Named moves (each a turn or a mirror), then the moves between two rows, first move first; the first pair answered
move z552:
[  0.7 -27.8  33.5  20.5  -8.1   7.9 -16.9  30.9 -31.0] => [ 29.7   8.6  29.4  12.8  19.4  16.0 -25.2 -17.5 -35.3]
[ -6.7  22.1 -10.9 -17.5   2.7 -27.4  12.5 -19.5  42.7] => [-22.2   3.3  -8.1 -13.9 -13.5 -37.3  14.7   5.1  47.9]
[-8.0 -8.2  7.0 -4.6 14.7  6.3 34.0  7.3  1.4] => [ 1.2  0.5  8.3 -6.3 23.6  6.2 33.7  0.0 -0.8]
move z900:
[  5.7  -1.1 -12.4 -15.4  -9.5   8.2   7.8   8.8 -13.9] => [  2.8  -0.5 -15.9 -18.0  -9.3   6.1   2.4   8.1 -12.8]
[-28.1 -17.0 -33.6 -42.1   6.0 -20.8  -4.6  14.7   3.8] => [ 22.5 -27.1 -40.4 -10.6  24.7  14.0  14.7  24.0   2.0]
[-31.2 -14.2  31.8   3.6  -5.2 -14.1   1.7  37.4 -15.9] => [  1.7 -22.0  28.8  21.8   9.6   4.5  14.2  38.5 -15.9]
[15.3  3.3  1.7  3.9  9.0 13.7  9.0 -3.4 24.8] => [-17.8   7.5   5.2 -15.6  -0.3  -7.6  -4.7  -6.6  22.3]
move z873:
[ -1.1  -2.7  58.4  41.4 -11.4 -15.8  28.1 -14.1 -23.6] => [ 30.3 -30.4 -16.1   9.5  24.0  21.8  41.2  23.5  31.6]
[14.6  7.3 27.3  5.9 -1.0 16.5 -8.1  1.6 -6.3] => [25.0  6.2 13.8  7.4  7.0 21.3 -0.5  3.6  5.6]
[  1.1 -15.7  12.1 -23.3  19.0   1.0  -2.6 -16.9   4.0] => [  6.1  -1.7  21.4  -3.3  15.6  -4.3   4.0 -28.9  -3.2]
[23.9  8.0 -6.4 41.3 -6.3 -6.4 36.3 -8.4  1.3] => [ -3.2 -35.3 -18.8 -24.4   4.8  13.2  -7.5  32.3  18.6]

(2 to 3 moves a pair)
[-51.0  -6.9  28.3 -14.7 -14.5   6.3  -5.7 -11.7 -21.7] => [-14.5  -1.6  -8.5  38.1 -13.7   1.9  51.0  -2.6   0.2] -> z873 then z552
[-39.1  -1.9 -19.8  -6.3 -27.7 -29.0  10.6   2.6   0.9] => [-14.9  15.5 -43.2 -32.5  -1.0  -7.7  -3.7 -21.5  15.3] -> z552 then z873
[-20.8 -19.0  11.0 -64.0   5.8  11.2 -28.3 -20.5  25.2] => [ 12.1 -32.9  40.5  50.1 -22.3   1.4  35.0  -5.6   0.9] -> z873 then z552 then z900
[-22.6 -22.9 -37.8  -3.1 -36.0 -17.6  17.5  29.3  39.3] => [-35.4  -2.5 -10.6 -56.5 -16.8 -10.5 -35.7  -0.7  19.0] -> z552 then z873 then z552
[  6.8 -20.3  -5.3 -47.0 -10.9  11.2  -0.5  -3.4   0.0] => [  2.6 -17.2   9.0 -47.8 -14.3   3.8  -7.1  -8.0 -10.3] -> z873 then z873 then z873
[-30.7 -12.4   7.1 -47.6   0.1  -3.6 -33.0   9.9  -0.7] => [ 41.6  -7.2   9.0  35.4  16.4  22.3  10.2  -4.1 -11.8] -> z900 then z873 then z873
[ -0.8 -20.6 -17.3 -33.6   3.5  -8.2 -10.0  41.8  16.0] => [ -9.1  20.0 -20.1 -12.0 -12.9 -45.2  13.0   9.9  15.1] -> z873 then z873 then z900
[-31.2 -33.7  -7.4 -39.2   3.0  10.1 -13.8  38.0  18.1] => [ 33.4  -7.3 -17.6 -19.4  46.5  41.3  -5.9  -0.6  13.6] -> z900 then z552
[ 45.0 -17.6 -44.0  60.4   2.6  13.9  67.8  32.2  36.7] => [-70.9  35.4 -30.8 -26.1 -32.1 -64.2  14.5  -6.5  39.4] -> z552 then z900
[-41.0 -18.8 -10.9   6.3 -19.6 -28.2   2.7  17.4  20.1] => [ 32.7   3.8 -19.7  31.5  21.7  14.4  18.6 -12.8  20.1] -> z900 then z552
[-61.4  -9.5   1.6 -35.0 -29.0 -29.1 -12.5  21.0   4.7] => [ 36.9  45.0 -26.9  -9.2  32.2   7.8  14.6 -42.7  10.6] -> z552 then z873 then z900
[ -3.0 -24.9 -31.1   3.3  36.6   1.0  12.9   9.3  18.1] => [-23.9  13.2   0.5  24.8  14.9 -37.9  16.5 -28.1  -4.7] -> z873 then z873 then z900
[-11.7  24.1  16.7  23.5 -38.4 -31.4 -18.4  -9.5  -1.2] => [ 43.7  -2.1 -22.7   0.3  13.4  23.7 -25.2  12.3  22.8] -> z900 then z873 then z552
[  4.3  -4.7 -44.2 -46.6  24.0  -7.7 -13.3  23.1  24.1] => [ -2.7 -11.2 -27.7  26.5 -14.7 -39.6  32.2  38.9  16.2] -> z873 then z873 then z552
